In the data rows, the value 50 means zero.
Each row below has a hidden score, from 0 to 30, with 15 about the middle. What is it? The score is a weighted sum of the row's numbers plus the product of two more (or one squared), each taken from its middle value.
array([32., 44., 45., 58., 44., 65., 40., 52., 40., 49., 41., 43., 42.,
       51., 55., 56.]) -> 9
array([71., 44., 63., 80., 64., 32., 82., 49., 64., 61., 64., 48., 77.,
       84., 32., 52.]) -> 23
array([57., 52., 43., 53., 49., 66., 62., 66., 43., 41., 39., 46., 60.,
       51., 27., 56.]) -> 10
array([34., 53., 68., 33., 44., 48., 44., 29., 65., 67., 60., 38., 39.,
       47., 66., 58.]) -> 11
array([80., 76., 36., 39., 43., 46., 66., 56., 61., 44., 41., 64., 65.,
       39., 39., 45.]) -> 12
array([42., 51., 72., 56., 50., 50., 63., 31., 65., 76., 67., 30., 59.,
       64., 52., 75.]) -> 8
array([45., 69., 54., 37., 52., 58., 49., 56., 59., 64., 41., 42., 45.,
       36., 34., 38.]) -> 19
array([42., 66., 63., 40., 45., 48., 50., 37., 76., 75., 46., 39., 53.,
       55., 55., 65.]) -> 7
array([65., 56., 29., 48., 39., 56., 37., 65., 40., 23., 36., 66., 41.,
       24., 50., 37.]) -> 22
array([55., 44., 52., 46., 54., 49., 64., 58., 38., 43., 58., 45., 58.,
       46., 38., 50.]) -> 15
array([61., 32., 36., 54., 60., 49., 69., 78., 29., 34., 50., 63., 71.,
       69., 19., 26.]) -> 20
array([50., 51., 40., 50., 45., 57., 35., 61., 40., 30., 37., 56., 36.,
       37., 51., 44.]) -> 17
array([35., 57., 44., 49., 49., 74., 31., 63., 47., 56., 29., 47., 31.,
       43., 54., 45.]) -> 16
array([52., 77., 34., 29., 39., 68., 45., 71., 48., 48., 28., 53., 46.,
       26., 33., 30.]) -> 13
array([75., 54., 41., 42., 56., 18., 56., 21., 56., 46., 80., 58., 60.,
       31., 50., 49.]) -> 8
array([48., 44., 64., 54., 51., 54., 76., 50., 47., 66., 70., 24., 58.,
       61., 27., 60.]) -> 11
array([74., 81., 27., 33., 38., 38., 66., 47., 63., 46., 42., 74., 70.,
       34., 23., 25.]) -> 17
array([42., 58., 37., 53., 50., 68., 34., 67., 48., 53., 30., 52., 38.,
       42., 46., 32.]) -> 22
array([58., 79., 53., 30., 38., 42., 56., 27., 72., 62., 54., 50., 57.,
       33., 54., 54.]) -> 6
array([66., 49., 57., 45., 69., 13., 58., 32., 77., 79., 67., 75., 76.,
       85., 41., 40.]) -> 7
array([47., 56., 50., 46., 42., 54., 48., 51., 49., 44., 53., 49., 44.,
       32., 44., 45.]) -> 20
array([45., 56., 48., 54., 48., 58., 52., 54., 56., 59., 48., 54., 59.,
       61., 45., 44.]) -> 13
array([53., 45., 67., 43., 50., 28., 73., 20., 71., 71., 84., 43., 76.,
       59., 39., 68.]) -> 18
array([57., 52., 44., 54., 44., 36., 44., 42., 47., 38., 56., 63., 45.,
       36., 59., 34.]) -> 21
array([67., 56., 32., 53., 40., 58., 50., 61., 39., 26., 39., 60., 47.,
       27., 48., 49.]) -> 19
array([44., 49., 40., 55., 47., 66., 46., 68., 40., 49., 34., 53., 53.,
       54., 42., 43.]) -> 14
array([34., 42., 66., 54., 46., 46., 49., 30., 40., 48., 77., 34., 46.,
       40., 52., 53.]) -> 14
array([39., 50., 58., 55., 51., 59., 51., 60., 56., 63., 43., 40., 55.,
       66., 30., 53.]) -> 15
array([52., 50., 61., 45., 56., 30., 62., 38., 62., 70., 67., 58., 74.,
       73., 26., 32.]) -> 20
array([52., 52., 52., 60., 46., 41., 55., 35., 43., 40., 73., 46., 49.,
       37., 48., 41.]) -> 16
array([75., 62., 44., 46., 49., 47., 69., 47., 52., 37., 54., 53., 56.,
       27., 46., 57.]) -> 22
array([75., 42., 58., 70., 61., 45., 70., 66., 49., 50., 46., 51., 65.,
       81., 36., 57.]) -> 19
array([62., 62., 54., 42., 59., 29., 55., 52., 77., 74., 42., 64., 61.,
       66., 43., 32.]) -> 21
array([60., 57., 47., 42., 47., 45., 56., 48., 55., 42., 53., 52., 50.,
       35., 51., 44.]) -> 20
array([34., 42., 40., 59., 50., 61., 26., 57., 49., 54., 33., 62., 41.,
       61., 71., 46.]) -> 15
array([56., 56., 53., 41., 50., 37., 62., 38., 64., 64., 62., 49., 64.,
       54., 49., 50.]) -> 12
array([41., 32., 51., 47., 63., 50., 32., 63., 40., 44., 43., 57., 37.,
       59., 55., 35.]) -> 22
array([59., 62., 48., 40., 45., 37., 54., 43., 56., 45., 55., 57., 50.,
       34., 45., 37.]) -> 19
array([41., 47., 47., 44., 60., 67., 45., 70., 45., 52., 31., 46., 41.,
       52., 42., 45.]) -> 17
array([53., 72., 60., 30., 41., 39., 55., 16., 73., 71., 66., 40., 59.,
       36., 54., 69.]) -> 3
array([47., 56., 38., 52., 43., 66., 33., 67., 31., 32., 34., 51., 32.,
       35., 44., 46.]) -> 14
array([45., 38., 41., 50., 50., 59., 29., 69., 24., 25., 42., 53., 33.,
       39., 46., 34.]) -> 22
array([71., 53., 40., 54., 50., 46., 70., 54., 47., 40., 50., 58., 66.,
       50., 47., 56.]) -> 14
array([26., 22., 51., 71., 55., 63., 15., 61., 30., 35., 37., 56., 23.,
       62., 76., 46.]) -> 23
array([39., 48., 59., 56., 45., 48., 37., 31., 47., 45., 63., 46., 34.,
       36., 64., 57.]) -> 16
array([31., 32., 69., 47., 51., 47., 55., 43., 35., 53., 71., 30., 47.,
       55., 47., 58.]) -> 10
array([49., 80., 49., 38., 40., 58., 52., 55., 70., 61., 33., 48., 54.,
       49., 38., 43.]) -> 8
array([46., 59., 43., 39., 50., 69., 42., 71., 44., 50., 28., 50., 39.,
       42., 33., 32.]) -> 20
array([18., 19., 56., 71., 56., 65., 12., 56., 34., 42., 35., 53., 22.,
       66., 84., 62.]) -> 12
array([57., 80., 40., 37., 38., 61., 52., 59., 62., 56., 35., 50., 53.,
       33., 35., 34.]) -> 16
array([58., 55., 39., 51., 50., 59., 47., 62., 46., 43., 34., 55., 50.,
       45., 52., 53.]) -> 13
array([54., 41., 49., 46., 56., 41., 59., 55., 36., 36., 61., 47., 50.,
       49., 48., 40.]) -> 13
array([48., 57., 41., 52., 37., 70., 52., 60., 41., 43., 42., 48., 57.,
       42., 36., 51.]) -> 9
array([57., 44., 59., 57., 56., 32., 64., 32., 69., 69., 66., 52., 66.,
       72., 60., 59.]) -> 15
array([45., 59., 52., 65., 44., 63., 46., 51., 62., 58., 32., 45., 51.,
       58., 58., 75.]) -> 6
array([33., 60., 65., 56., 42., 53., 45., 42., 73., 75., 43., 41., 54.,
       64., 46., 58.]) -> 12
array([56., 36., 51., 51., 50., 46., 66., 49., 31., 34., 73., 44., 56.,
       46., 41., 46.]) -> 14
array([38., 41., 42., 58., 53., 57., 33., 60., 50., 53., 35., 64., 44.,
       66., 71., 49.]) -> 15
array([44., 59., 58., 35., 47., 50., 49., 43., 51., 53., 56., 43., 42.,
       36., 50., 46.]) -> 12
array([50., 57., 69., 62., 52., 35., 57., 31., 84., 79., 52., 46., 63.,
       81., 56., 68.]) -> 13
array([42., 58., 45., 47., 42., 67., 48., 55., 55., 60., 40., 46., 55.,
       50., 46., 51.]) -> 11
array([51., 58., 59., 48., 42., 53., 55., 37., 68., 68., 46., 41., 55.,
       53., 65., 74.]) -> 9
array([15., 27., 53., 81., 52., 75., 12., 65., 27., 42., 27., 50., 20.,
       71., 87., 55.]) -> 16
array([58., 54., 65., 37., 56., 33., 50., 19., 82., 72., 62., 42., 49.,
       51., 77., 82.]) -> 16
array([55., 58., 46., 45., 39., 56., 50., 50., 48., 43., 46., 52., 47.,
       34., 51., 52.]) -> 14
array([54., 70., 41., 35., 46., 57., 44., 63., 62., 58., 30., 61., 51.,
       50., 41., 35.]) -> 14
array([33., 57., 61., 46., 44., 58., 41., 44., 55., 62., 51., 45., 39.,
       42., 52., 42.]) -> 20
array([46., 28., 47., 70., 51., 53., 26., 44., 36., 26., 45., 66., 34.,
       59., 88., 58.]) -> 15
array([63., 45., 42., 56., 45., 48., 55., 50., 44., 35., 56., 57., 53.,
       44., 58., 57.]) -> 16
array([59., 65., 51., 34., 44., 41., 63., 29., 66., 63., 61., 46., 57.,
       37., 51., 59.]) -> 13
array([46., 46., 63., 56., 55., 39., 61., 47., 66., 71., 56., 45., 62.,
       73., 40., 47.]) -> 21
array([43., 55., 54., 45., 43., 52., 53., 46., 48., 50., 56., 43., 46.,
       39., 50., 51.]) -> 13
array([60., 58., 70., 67., 62., 29., 62., 35., 85., 76., 47., 56., 64.,
       83., 52., 61.]) -> 20
array([44., 35., 42., 66., 48., 69., 56., 71., 30., 45., 45., 44., 59.,
       60., 35., 48.]) -> 16
array([44., 68., 54., 41., 49., 49., 48., 54., 72., 69., 37., 51., 56.,
       53., 39., 38.]) -> 17
array([57., 62., 42., 31., 51., 55., 56., 66., 49., 54., 42., 52., 54.,
       41., 26., 20.]) -> 20
array([48., 47., 41., 63., 47., 54., 21., 56., 49., 30., 34., 68., 33.,
       44., 69., 46.]) -> 20
array([54., 51., 60., 38., 50., 37., 60., 31., 57., 55., 67., 43., 52.,
       40., 52., 57.]) -> 15
array([72., 50., 51., 35., 54., 35., 67., 45., 51., 40., 61., 51., 52.,
       42., 51., 52.]) -> 14
array([52., 47., 47., 56., 43., 46., 59., 45., 42., 42., 59., 52., 55.,
       47., 58., 52.]) -> 12
array([34., 50., 74., 46., 52., 57., 62., 58., 60., 68., 49., 23., 51.,
       64., 12., 57.]) -> 16
array([ 8., 35., 49., 59., 49., 67.,  7., 53., 40., 55., 32., 55., 23.,
       58., 74., 34.]) -> 18
array([57., 42., 41., 51., 50., 47., 41., 56., 35., 30., 50., 63., 43.,
       45., 58., 40.]) -> 16
array([64., 60., 42., 38., 46., 40., 56., 50., 54., 42., 50., 60., 55.,
       42., 44., 38.]) -> 15
array([48., 14., 53., 72., 60., 52., 16., 53., 31., 25., 42., 65., 22.,
       65., 90., 62.]) -> 25
array([58., 53., 36., 61., 37., 60., 42., 60., 34., 25., 42., 57., 41.,
       30., 51., 44.]) -> 20
array([67., 54., 48., 54., 51., 60., 63., 47., 42., 40., 48., 38., 47.,
       39., 62., 78.]) -> 6
array([60., 51., 63., 69., 52., 44., 60., 40., 72., 66., 45., 48., 61.,
       70., 65., 74.]) -> 16
array([42., 55., 51., 52., 51., 51., 53., 53., 52., 63., 46., 57., 60.,
       66., 33., 28.]) -> 21
array([46., 52., 57., 38., 52., 40., 46., 34., 63., 59., 56., 47., 45.,
       48., 62., 53.]) -> 14
array([49., 46., 62., 61., 57., 35., 60., 40., 67., 73., 64., 50., 66.,
       76., 41., 45.]) -> 19
array([40., 60., 50., 49., 38., 61., 37., 47., 51., 45., 45., 47., 40.,
       35., 58., 52.]) -> 11
array([53., 55., 49., 39., 58., 46., 43., 62., 59., 62., 34., 63., 47.,
       56., 42., 21.]) -> 27
array([45., 58., 43., 44., 48., 65., 38., 57., 50., 53., 36., 50., 43.,
       39., 53., 46.]) -> 15
array([77., 67., 40., 37., 46., 34., 65., 43., 57., 42., 56., 55., 58.,
       30., 44., 44.]) -> 14
array([46., 54., 52., 42., 44., 48., 37., 47., 50., 40., 51., 51., 39.,
       35., 49., 36.]) -> 22
array([72., 44., 43., 51., 55., 53., 69., 64., 31., 41., 55., 51., 66.,
       53., 32., 50.]) -> 6
array([47., 51., 45., 52., 48., 58., 50., 52., 44., 48., 43., 50., 49.,
       47., 52., 55.]) -> 11
array([55., 49., 52., 48., 53., 38., 54., 35., 57., 49., 55., 55., 53.,
       48., 65., 57.]) -> 15
array([23., 15., 50., 78., 58., 58., 24., 56., 34., 46., 41., 58., 39.,
       80., 76., 51.]) -> 16
array([24., 54., 48., 55., 48., 63., 47., 56., 53., 59., 41., 44., 51.,
       61., 44., 54.]) -> 5
array([77., 42., 41., 64., 55., 45., 78., 60., 39., 40., 59., 54., 72.,
       56., 37., 56.]) -> 16
array([54., 58., 55., 39., 43., 37., 61., 30., 57., 55., 64., 46., 59.,
       40., 44., 49.]) -> 13
array([53., 52., 48., 50., 48., 46., 41., 49., 47., 38., 48., 54., 39.,
       37., 61., 48.]) -> 17
array([39., 41., 60., 60., 57., 55., 57., 60., 50., 64., 53., 43., 59.,
       72., 25., 36.]) -> 26
array([43., 42., 58., 60., 54., 46., 64., 55., 52., 65., 61., 44., 68.,
       76., 25., 35.]) -> 22
array([58., 61., 76., 48., 58., 30., 57., 28., 88., 78., 45., 43., 52.,
       67., 58., 80.]) -> 13
array([48., 63., 48., 38., 52., 60., 45., 64., 58., 59., 28., 47., 45.,
       48., 38., 41.]) -> 16
array([66., 52., 53., 44., 50., 29., 59., 28., 62., 49., 68., 50., 55.,
       40., 63., 66.]) -> 17
array([49., 71., 67., 46., 52., 31., 53., 43., 88., 78., 38., 57., 55.,
       70., 45., 55.]) -> 16
array([52., 41., 44., 63., 48., 50., 43., 55., 36., 31., 46., 57., 43.,
       46., 59., 49.]) -> 18
array([45., 63., 49., 34., 53., 55., 45., 57., 62., 62., 40., 48., 42.,
       43., 44., 35.]) -> 20
array([52., 50., 50., 44., 50., 55., 49., 47., 44., 39., 52., 43., 40.,
       35., 62., 57.]) -> 12
array([46., 35., 41., 62., 46., 59., 51., 62., 26., 33., 52., 52., 56.,
       52., 40., 42.]) -> 16
array([66., 62., 48., 61., 43., 45., 46., 34., 60., 45., 45., 59., 47.,
       37., 76., 70.]) -> 13
array([46., 47., 36., 58., 47., 76., 42., 75., 37., 44., 30., 51., 47.,
       56., 45., 41.]) -> 16
array([20., 20., 54., 77., 54., 57., 28., 55., 31., 45., 46., 52., 44.,
       77., 74., 62.]) -> 6
array([53., 19., 42., 57., 66., 50., 47., 74., 25., 32., 40., 59., 46.,
       69., 51., 39.]) -> 20
array([33., 67., 53., 34., 50., 67., 37., 67., 60., 65., 26., 40., 36.,
       45., 31., 34.]) -> 18
array([33., 30., 43., 78., 50., 69., 22., 67., 25., 28., 27., 50., 26.,
       59., 72., 52.]) -> 17
array([44., 53., 58., 39., 49., 42., 57., 36., 69., 73., 61., 51., 66.,
       68., 39., 42.]) -> 14
array([68., 43., 47., 65., 53., 33., 65., 25., 47., 36., 80., 47., 59.,
       36., 58., 61.]) -> 21
array([27., 23., 58., 60., 51., 49., 39., 41., 44., 45., 59., 46., 41.,
       64., 71., 67.]) -> 9
array([51., 62., 47., 41., 50., 41., 42., 47., 71., 66., 39., 63., 52.,
       56., 57., 43.]) -> 16
array([36., 51., 43., 60., 47., 71., 27., 61., 50., 54., 28., 48., 31.,
       49., 70., 55.]) -> 16
array([58., 52., 46., 32., 50., 40., 54., 47., 49., 43., 51., 56., 51.,
       43., 51., 42.]) -> 12
array([51., 60., 45., 38., 50., 65., 48., 70., 52., 52., 27., 48., 43.,
       47., 36., 42.]) -> 16
array([35., 47., 50., 62., 50., 72., 52., 64., 46., 52., 39., 37., 53.,
       62., 39., 67.]) -> 4
array([54., 56., 66., 29., 58., 32., 65., 33., 68., 73., 62., 43., 59.,
       56., 54., 61.]) -> 8
array([48., 54., 50., 53., 42., 47., 52., 46., 45., 41., 62., 46., 48.,
       36., 42., 41.]) -> 19
array([15., 21., 62., 58., 59., 52., 20., 47., 42., 55., 52., 48., 29.,
       69., 78., 59.]) -> 13
array([54., 48., 67., 32., 57., 29., 59., 22., 71., 63., 75., 36., 51.,
       41., 55., 70.]) -> 23
array([60., 43., 53., 50., 48., 40., 63., 50., 41., 39., 68., 50., 55.,
       42., 37., 38.]) -> 22
array([52., 56., 47., 48., 41., 53., 53., 49., 43., 40., 49., 46., 47.,
       38., 52., 55.]) -> 9
array([91., 35., 53., 45., 70.,  0., 48., 18., 74., 56., 76., 76., 76.,
       73., 61., 72.]) -> 3
array([68., 37., 57., 55., 60., 10., 68., 29., 62., 64., 75., 70., 84.,
       84., 41., 49.]) -> 10
array([44., 35., 48., 47., 45., 59., 48., 57., 23., 29., 58., 42., 45.,
       44., 42., 47.]) -> 13
array([74., 43., 73., 50., 66., 28., 68., 32., 79., 70., 65., 38., 55.,
       62., 65., 87.]) -> 23
array([88., 37., 62., 73., 66., 20., 67., 31., 80., 60., 66., 59., 70.,
       76., 69., 77.]) -> 24
array([64., 36., 50., 51., 52., 29., 65., 38., 53., 51., 64., 62., 64.,
       55., 57., 50.]) -> 23
array([31., 51., 44., 53., 53., 72., 28., 63., 38., 49., 36., 48., 31.,
       41., 48., 37.]) -> 18
array([41., 53., 41., 60., 42., 73., 36., 64., 37., 39., 33., 52., 39.,
       42., 55., 49.]) -> 13
array([57., 44., 38., 49., 56., 58., 53., 70., 34., 38., 42., 51., 50.,
       46., 35., 43.]) -> 18
array([63., 49., 47., 41., 50., 36., 56., 46., 52., 45., 54., 59., 53.,
       46., 47., 43.]) -> 19
